In the rows, 128 means zero.
Each path below is one point turned by a fixed rotation once a step. After each direction that follows a path, write how fast that rotation turns it, in degrees each step (0 if it stays still).
Each turn is a multiple of 5 degrees from 10 to 175, or 0.
Each row of a path follows its step; steps can be skipped.
Path 1:
step 4: [126 124 122 128 135 128 146 112 130 127 138 136 117 128 123 141 125 126
 122 135 122 129 131 128 134 124 121 137 105 132 123 140 132 136 119 133
 120 110 119 130 140 117 132 126 123 122 134 124 126 125 134 128 144 120
 128 112 128 132]
step 23: [135 137 127 145 145 129 134 122 123 122 127 130 111 129 119 138 136 119
 131 127 134 111 125 129 127 131 122 134 134 126 120 131 133 127 132 132
 121 113 142 117 137 120 137 118 123 133 141 130 134 119 127 132 121 129
 135 116 142 136]
step 25: [121 120 126 136 128 122 133 125 130 111 143 126 114 134 126 137 133 120
 132 127 139 123 125 131 143 124 137 126 125 133 138 132 114 124 143 132
 126 125 132 146 136 131 117 126 116 138 121 140 132 118 133 124 124 129
 140 132 112 123]
step 26: [135 126 141 139 135 131 124 124 128 120 137 117 142 130 128 122 121 109
 116 114 127 116 131 128 126 121 116 116 121 116 137 119 120 138 137 132
 132 118 123 117 131 135 128 132 129 130 140 139 116 134 119 127 130 133
 124 136 136 126]
step 27: [139 132 126 130 137 127 140 117 119 141 130 134 129 129 123 135 112 130
 136 142 131 130 139 134 124 107 121 128 128 136 130 133 126 129 137 135
 121 115 118 135 130 131 120 148 120 129 123 116 117 127 132 127 124 138
 138 120 126 118]
step 28: [139 129 120 132 139 114 112 134 115 122 122 122 129 118 137 121 144 121
 121 121 130 128 131 128 127 110 118 123 132 126 114 132 130 126 125 125
 124 127 140 137 126 143 129 132 115 114 125 138 137 135 132 134 127 139
 135 132 121 124]
step 31: [134 124 122 117 134 130 131 123 120 121 132 126 115 130 120 120 125 115
 119 129 148 120 121 133 124 128 141 133 119 129 137 118 116 135 124 121
 123 131 122 138 137 137 119 130 140 115 113 137 141 135 130 120 126 121
 137 129 134 115]
step 32: [133 138 135 136 124 123 123 122 144 119 151 119 123 119 133 125 117 118
 121 141 123 132 127 139 122 132 127 124 129 126 132 127 139 125 119 118
 129 118 124 127 133 139 138 137 117 128 126 135 119 130 137 115 121 131
 121 140 139 128]
step 36: [119 121 140 135 139 120 130 140 117 120 134 134 121 115 121 131 131 128
 116 130 127 124 129 144 131 138 131 128 131 120 122 132 131 127 120 135
 123 123 114 121 138 121 118 130 124 136 117 129 124 123 141 130 145 111
 132 112 125 137]
Directions:
[128 127 126 126 124 128 131 132 127 129 130 126 124 128 127 128 131 131
 125 128 129 131 129 129 130 128 124 130 127 130 126 126 126 128 129 125
 130 128 127 127 126 134 128 128 125 130 128 130 132 125 128 126 128 129
 128 132 131 126] => 110
[128 128 128 128 128 126 134 128 131 126 131 128 125 126 127 129 126 131
 128 132 127 130 128 129 130 124 127 132 131 130 132 126 128 129 128 130
 128 132 127 127 131 126 132 131 126 128 125 126 125 127 128 128 126 125
 130 127 125 130] => 155
[127 128 129 127 132 128 132 128 126 131 131 129 128 125 129 133 130 128
 132 129 128 130 127 126 128 126 127 127 129 128 128 126 125 128 123 129
 128 127 131 131 125 129 129 128 132 125 128 125 129 130 125 127 131 126
 128 126 128 122] => 110
[126 125 124 129 129 126 129 129 129 132 126 128 125 128 129 129 129 132
 125 126 127 129 126 129 127 127 128 131 128 125 123 132 130 129 125 131
 127 128 131 129 131 128 130 127 129 126 129 128 126 128 127 132 129 135
 131 127 130 130] => 60
[129 127 128 128 129 126 128 127 131 126 130 126 125 131 125 131 128 130
 127 125 128 128 126 128 129 129 133 130 125 125 129 130 124 129 128 128
 124 128 129 126 123 125 131 131 130 128 128 128 129 128 134 128 128 126
 126 130 130 128] => 55
[132 124 126 128 131 129 130 134 128 125 128 124 127 126 130 129 128 125
 126 129 127 124 128 126 127 127 126 128 124 130 126 132 128 128 130 126
 126 129 129 130 129 125 128 123 129 129 124 126 129 128 128 129 130 126
 128 127 126 128] => 135
[128 125 127 128 131 130 129 127 126 123 125 124 129 130 125 130 129 129
 128 128 129 129 130 128 128 128 132 127 130 127 126 123 127 123 125 128
 128 129 130 128 125 129 126 129 126 126 124 129 127 125 128 126 130 131
 129 126 126 132] => 130
Path 2:
step 0: [136 132 118 139 124 123 123 132 123 124 134 129 128 107 126 112 131 131
 122 151 130 120 130 121 132 114 122 136 115 122 118 137 125 143 130 126
 133 124 134 123 137 133 134 136 129 128 119 109 133 120 116 114 117 122
 129 141 137 139]
step 4: [133 132 133 144 125 128 122 136 119 125 120 116 134 119 126 130 129 124
 133 127 134 132 128 122 150 127 126 121 133 135 124 147 115 121 150 135
 144 132 140 123 131 144 128 121 113 112 120 130 128 129 116 128 132 128
 139 126 123 141]
step 6: [116 113 113 123 120 136 127 120 135 125 133 123 121 129 126 119 138 110
 111 137 143 129 128 130 110 123 128 123 124 137 125 135 137 132 139 121
 127 127 125 115 125 138 142 123 133 120 126 127 143 123 120 140 134 148
 122 134 125 133]
step 12: [130 125 133 130 142 145 123 142 126 127 130 116 129 112 119 127 128 109
 120 147 125 134 129 131 124 120 138 132 124 123 128 141 111 122 119 125
 130 141 144 127 137 133 139 146 123 131 134 123 123 127 115 130 133 127
 136 136 116 129]
step 21: [137 124 126 136 117 134 118 122 126 130 138 122 138 140 123 142 148 135
 114 124 133 133 134 125 123 137 131 109 133 132 137 135 139 114 140 140
 129 132 132 115 120 120 135 123 136 115 120 115 128 142 128 129 113 129
 122 125 132 128]
step 22: [130 129 122 135  94 119 125 125 126 140 128 116 135 111 126 120 122 128
 128 122 134 139 143 127 120 125 122 127 132 132 115 137 141 130 145 131
 125 129 121 124 130 126 140 128 133 121 129 114 109 118 121 125 124 132
 122 124 127 116]
step 29: [138 142 134 154 125 130 116 133 131 119 137 123 138 118 132 119 127 132
 121 121 138 147 125 133 131 115 115 119 132 144 128 142 120 114 133 135
 123 142 131 126 121 135 129 129 138 124 134 125 132 116 127 135 124 119
 133 118 133 130]
step 34: [135 126 123 135 129 130 130 130 113 138 146 127 128 127 124 128 128 117
 119 122 130 124 128 134 119 120 137 144 127 139 121 149 121 115 148 131
 129 118 127 123 133 122 129 124 140 118 119 126 126 123 105 137 134 129
 123 135 117 112]
step 35: [136 135 143 133 132 131 139 128 128 143 138 108 121 126 119 121 115 141
 122 138 139 121 131 132 137 130 120 116 134 113 121 138 138 125 147 132
 121 121 128 122 141 125 133 125 138 118 116 119 147 122 126 129 134 126
 123 136 128 133]
Directions:
[125 128 128 123 131 125 125 126 127 130 130 122 123 127 127 125 128 128
 130 128 129 124 129 127 132 128 126 132 130 128 130 126 124 128 130 131
 128 131 128 130 128 126 130 127 126 130 128 124 130 128 129 128 129 129
 126 127 126 129] => 90
[127 128 126 124 131 132 125 130 127 128 126 125 132 129 124 129 126 129
 130 129 128 128 126 125 126 128 126 129 126 128 130 128 129 132 130 128
 132 129 128 125 129 134 128 130 127 125 130 131 131 130 128 127 130 129
 126 129 128 125] => 10
[127 125 129 131 128 128 127 127 126 130 130 128 127 132 124 128 133 131
 125 130 130 129 129 126 131 127 125 125 126 127 126 126 128 130 130 123
 130 129 126 130 127 130 124 128 130 128 131 125 129 128 129 127 127 127
 126 123 130 130] => 100
[127 130 126 129 129 126 127 129 128 131 126 123 127 125 131 129 128 126
 130 128 124 128 130 130 127 126 130 130 129 129 125 128 130 126 128 125
 128 129 130 127 132 129 126 130 132 127 132 126 127 125 127 124 127 121
 130 127 126 125] => 145
[123 129 128 126 126 128 131 129 127 131 130 130 130 128 129 128 126 130
 130 132 128 129 129 129 124 132 125 130 125 129 123 125 130 129 129 132
 127 129 130 130 128 127 128 128 125 124 128 127 128 128 129 129 124 125
 128 128 131 131] => 130
[129 125 128 127 129 129 127 132 125 128 124 128 126 130 130 125 127 124
 129 129 129 129 128 129 128 128 128 126 131 131 126 124 127 127 124 126
 128 130 131 129 131 133 128 126 126 127 126 128 125 126 129 126 132 131
 129 127 129 133] => 55
Path 3:
step 10: [123 129 122 119 119 139 132 130 134 129 110 137 152 135 125 136 135 124
 140 129  99 135 124 126 116 130 132 124 127 145 129 131 125 139 124 133
 124 117 112 136 124 137 126 121 122 121 113 124 125 128 130 137 136 128
 133 127 134 125]
step 12: [114 126 117 123 132 135 116 119 113 122 127 124 133 131 122 129 140 133
 137 127 122 124 138 118 110 125 136 117 115 110 139 131 133 122 116 139
 122 126 115 135 132 126 135 133 141 131 132 120 113 133 134 142 127 130
 113 133 119 125]
step 16: [112 128 121 123 136 125 140 117 118 129 133 124 141 130 117 121 138 119
 124 131 109 132 142 132 127 116 143 128 125 142 145 141 122 131 130 145
 120 115 133 132 121 136 137 138 128 135 134 139 127 119 138 129 130 126
 129 119 121 130]
step 21: [127 145 117 131 129 128 121 138 118 140 129 126 131 126 121 129 120 121
 130 127 119 130 140 127 117 138 140 122 115 121 146 125 124 145 125 126
 118 111 142 141 118 139 137 128 127 127 130 128 124 125 142 114 136 133
 138 117 125 135]
step 23: [126 118 123 136 126 127 112 131 145 131 112 132 133 113 133 135 127 126
 158 128 122 138 125 123 128 123 127 128 119 116 121 133 123 132 143 138
 115 126 130 141 137 133 132 128 133 133 120 124 122 128 138 124 117 137
 133 128 116 121]
step 25: [133 131 115 138 124 136 138 125 114 122 116 109 140 130 126 129 116 135
 137 131 133 126 117 138 133 132 144 120 118 116 123 121 124 132 124 133
 113 114 137 131 134 138 128 123 120 137 146 131 117 120 136 139 120 122
 120 122 124 123]
step 29: [128 143 126 133 126 136 120 119 123 133 136 123 137 129 121 136 134 130
 149 128 113 133 132 120 120 133 128 119 117 123 133 135 128 129 111 128
 123 131 144 139 137 118 137 131 130 140 131 135 112 133 135 126 123 143
 108 114 119 126]
step 30: [125 136 121 140 113 137 141 125 118 132 119 125 136 125 132 125 133 130
 135 116 112 115 135 139 129 140 136 125 122 123 127 134 126 120 122 113
 123 119 118 114 124 129 128 117 131 129 137 139 126 115 133 144 131 149
 123 118 120 126]
step 36: [124 123 110 134 113 125 131 123 121 128 124 121 124 122 137 116 135 136
 141 118 111 132 136 138 123 127 125 140 131 141 124 129 125 115 137 122
 113 122 126 148 139 133 116 120 126 128 127 134 137 115 136 134 122 116
 134 132 121 135]
Directions:
[126 129 126 131 129 128 131 126 127 130 131 130 126 127 127 130 129 126
 128 131 128 130 130 131 127 132 129 128 124 128 128 127 128 129 128 130
 126 132 127 128 128 126 125 126 127 131 123 130 128 128 122 123 128 127
 133 126 127 127] => 55
[129 131 129 125 126 124 128 127 130 130 130 132 131 127 126 129 128 128
 126 131 125 131 131 129 129 133 124 128 132 128 128 131 126 130 125 129
 127 128 131 126 127 130 131 130 128 128 127 127 129 131 132 127 125 126
 127 125 130 126] => 135
[125 128 130 127 127 129 131 127 125 125 126 134 128 131 127 130 132 131
 128 130 130 129 131 127 126 129 128 124 131 132 128 126 129 128 128 126
 130 127 125 132 128 125 129 128 129 130 128 123 131 125 127 128 127 126
 128 131 129 128] => 10
[127 129 128 129 129 131 129 129 127 131 129 125 128 126 127 123 130 127
 125 128 131 129 133 127 129 124 122 129 129 127 127 127 127 127 130 133
 125 128 126 131 129 128 130 130 131 129 125 130 129 128 130 131 126 128
 130 131 127 125] => 90
[127 130 126 127 126 127 130 128 124 127 128 122 126 128 126 126 129 131
 134 130 131 129 127 128 131 132 127 126 131 128 124 130 129 129 129 125
 127 131 127 125 129 127 128 125 131 126 127 129 128 129 131 127 128 128
 127 129 126 127] => 65
[125 129 129 126 129 126 130 128 128 130 126 125 129 124 129 133 129 128
 127 129 131 132 125 127 133 127 128 125 127 130 125 128 126 129 130 131
 128 130 129 128 132 128 125 132 125 127 133 128 130 127 126 131 126 128
 127 125 130 129] => 125
